[[117 130 128 127 126 128 128]
 [128 126 128 128 120 128 128]
 [127 130 128 128 117 128 128]
 [127 130 128 128 119 128 127]
 [129 131 128 128 126 128 128]
 [126 152 127 128 126 129 128]
 [127 128 128 128 139 128 129]
 [127 128 128 128 128 128 128]]
->
[[117 128 126 128]
 [128 128 120 128]
 [127 128 117 128]
 [127 128 119 127]
 [129 128 126 128]
 [126 127 126 128]
 [127 128 139 129]
 [127 128 128 128]]

[[120 117 123 135 116 123 125 142 122 115]
 [140 141 133 120 142 132 132 110 137 147]
 [119 122 125 132 123 127 126 135 125 119]
 [123 120 125 133 125 127 126 136 120 118]
 [129 121 126 131 125 125 129 132 126 125]
 [117 117 121 135 116 122 123 145 119 113]
 [124 127 124 130 125 125 126 133 125 126]
 [144 145 131 117 139 128 132 109 141 153]
 [141 145 132 118 141 130 131 110 139 151]]
->
[[120 123 116 125 122]
 [140 133 142 132 137]
 [119 125 123 126 125]
 [123 125 125 126 120]
 [129 126 125 129 126]
 [117 121 116 123 119]
 [124 124 125 126 125]
 [144 131 139 132 141]
 [141 132 141 131 139]]

[[124 129 134 151 135 114 121 133]
 [135 129 132 141 133 118 124 126]
 [135 128 131 143 141 119 120 122]
 [129 131 127 143 142 124 122 123]
 [141 129 131 140 138 124 123 123]
 [137 131 122 129 145 123 124 125]
 [136 121 133 130 139 126 119 130]]
->
[[124 134 135 121]
 [135 132 133 124]
 [135 131 141 120]
 [129 127 142 122]
 [141 131 138 123]
 [137 122 145 124]
 [136 133 139 119]]

[[106 144 108]
 [129 150 123]]
->
[[106 108]
 [129 123]]

[[139 136]
 [123 122]
 [116 119]
 [120 119]
 [119 122]
 [106 109]
 [142 139]
 [144 141]
 [131 129]
 [138 135]]
->
[[139]
 [123]
 [116]
 [120]
 [119]
 [106]
 [142]
 [144]
 [131]
 [138]]

[[124 121 123 126]
 [142 141 136 140]
 [138 110 121 142]
 [106 148 108 119]
 [132 144 109 123]
 [129 103 131 142]
 [147 119 120 140]]
->
[[124 123]
 [142 136]
 [138 121]
 [106 108]
 [132 109]
 [129 131]
 [147 120]]

[[114 150 128 145 120 128 108 115 116 151 121 113]
 [139 120 137 138 121 111 125 116 129 117 123 130]
 [122 124 134 137 106 133 127 108 122 134 125 129]]
->
[[114 128 120 108 116 121]
 [139 137 121 125 129 123]
 [122 134 106 127 122 125]]
---
[[121 134]
 [147 131]
 [103 126]]
->
[[134 121]
 [131 147]
 [126 103]]

[[136 132 139 118 135 119 129 113 131 122]
 [132 127 116 125 130 157 120 139 114 142]
 [113 137 140 131 131 118 126 136 136 131]]
->
[[122 131 113 129 119 135 118 139 132 136]
 [142 114 139 120 157 130 125 116 127 132]
 [131 136 136 126 118 131 131 140 137 113]]

[[138 117 140 149 131 130 127 129 127 127 138 126 118 127 118]
 [120 119 134 123 138 141 127 141 127 127 132 127 120 127 122]
 [128 129 119 125 115 113 142 114 141 140 119 140 128 143 128]
 [117 147 135 119 128 127 125 127 126 126 138 127 146 125 144]
 [122 118 141 127 132 131 136 131 136 136 139 135 119 137 120]]
->
[[118 127 118 126 138 127 127 129 127 130 131 149 140 117 138]
 [122 127 120 127 132 127 127 141 127 141 138 123 134 119 120]
 [128 143 128 140 119 140 141 114 142 113 115 125 119 129 128]
 [144 125 146 127 138 126 126 127 125 127 128 119 135 147 117]
 [120 137 119 135 139 136 136 131 136 131 132 127 141 118 122]]

[[126 124 122 134 115 128 151 142 135]
 [132 124 141 115 123 140 142 127 121]
 [133 132 156 120 134 132 136 129 127]
 [145 105 146 142 136 142 126 133 138]]
->
[[135 142 151 128 115 134 122 124 126]
 [121 127 142 140 123 115 141 124 132]
 [127 129 136 132 134 120 156 132 133]
 [138 133 126 142 136 142 146 105 145]]

[[114 102]
 [150 134]
 [119 150]
 [142 128]
 [116 148]
 [105 139]
 [128 128]
 [105 133]
 [150 133]
 [151 120]
 [108 111]]
->
[[102 114]
 [134 150]
 [150 119]
 [128 142]
 [148 116]
 [139 105]
 [128 128]
 [133 105]
 [133 150]
 [120 151]
 [111 108]]

[[133 117 139 126 128 125 125 119 123 105 134]
 [131 115 137 122 129 122 134 115 120 108 128]
 [129 116 133 120 130 120 142 114 119 115 123]]
->
[[134 105 123 119 125 125 128 126 139 117 133]
 [128 108 120 115 134 122 129 122 137 115 131]
 [123 115 119 114 142 120 130 120 133 116 129]]

[[138 118 130 118 120]
 [132 135 150 129 136]
 [137 118 130 118 120]
 [112 121 134 139 110]
 [131 138 146 131 137]
 [141 122 141 117 125]
 [126 141 131 119 136]
 [125 142 128 117 135]
 [134 134 144 127 135]
 [124 142 127 118 135]
 [133 136 144 128 136]
 [133 135 145 128 135]]
->
[[120 118 130 118 138]
 [136 129 150 135 132]
 [120 118 130 118 137]
 [110 139 134 121 112]
 [137 131 146 138 131]
 [125 117 141 122 141]
 [136 119 131 141 126]
 [135 117 128 142 125]
 [135 127 144 134 134]
 [135 118 127 142 124]
 [136 128 144 136 133]
 [135 128 145 135 133]]

[[138 136 135 144 143 140 131 142 145 138 141 137 142 139 136 136]
 [134 157 133 133 137 138 132 142 130 134 137 139 134 134 141 135]
 [137 146 133 133 137 133 136 144 137 134 135 143 132 139 134 137]
 [148 146 146 137 139 143 139 132 128 135 139 136 130 134 139 144]]
->
[[136 136 139 142 137 141 138 145 142 131 140 143 144 135 136 138]
 [135 141 134 134 139 137 134 130 142 132 138 137 133 133 157 134]
 [137 134 139 132 143 135 134 137 144 136 133 137 133 133 146 137]
 [144 139 134 130 136 139 135 128 132 139 143 139 137 146 146 148]]

[[140 129 133 147 126 128 143 133 128 149 152 128 134 124 120]
 [129 136 134 148 137 124 124 126 129 129 115 133 114 102 139]
 [118 121 124 136 136 128 134 116 128 132 123 116 125 134 134]
 [131 126 136 132 128 124 125 138 129 126 116 114 128 132 124]
 [132 116 131 127 134 124 131 121 125 118 125 132 106 124 130]
 [116 125 125 144 143 136 131 127 126 116 101 141 146 129 135]]
->
[[120 124 134 128 152 149 128 133 143 128 126 147 133 129 140]
 [139 102 114 133 115 129 129 126 124 124 137 148 134 136 129]
 [134 134 125 116 123 132 128 116 134 128 136 136 124 121 118]
 [124 132 128 114 116 126 129 138 125 124 128 132 136 126 131]
 [130 124 106 132 125 118 125 121 131 124 134 127 131 116 132]
 [135 129 146 141 101 116 126 127 131 136 143 144 125 125 116]]
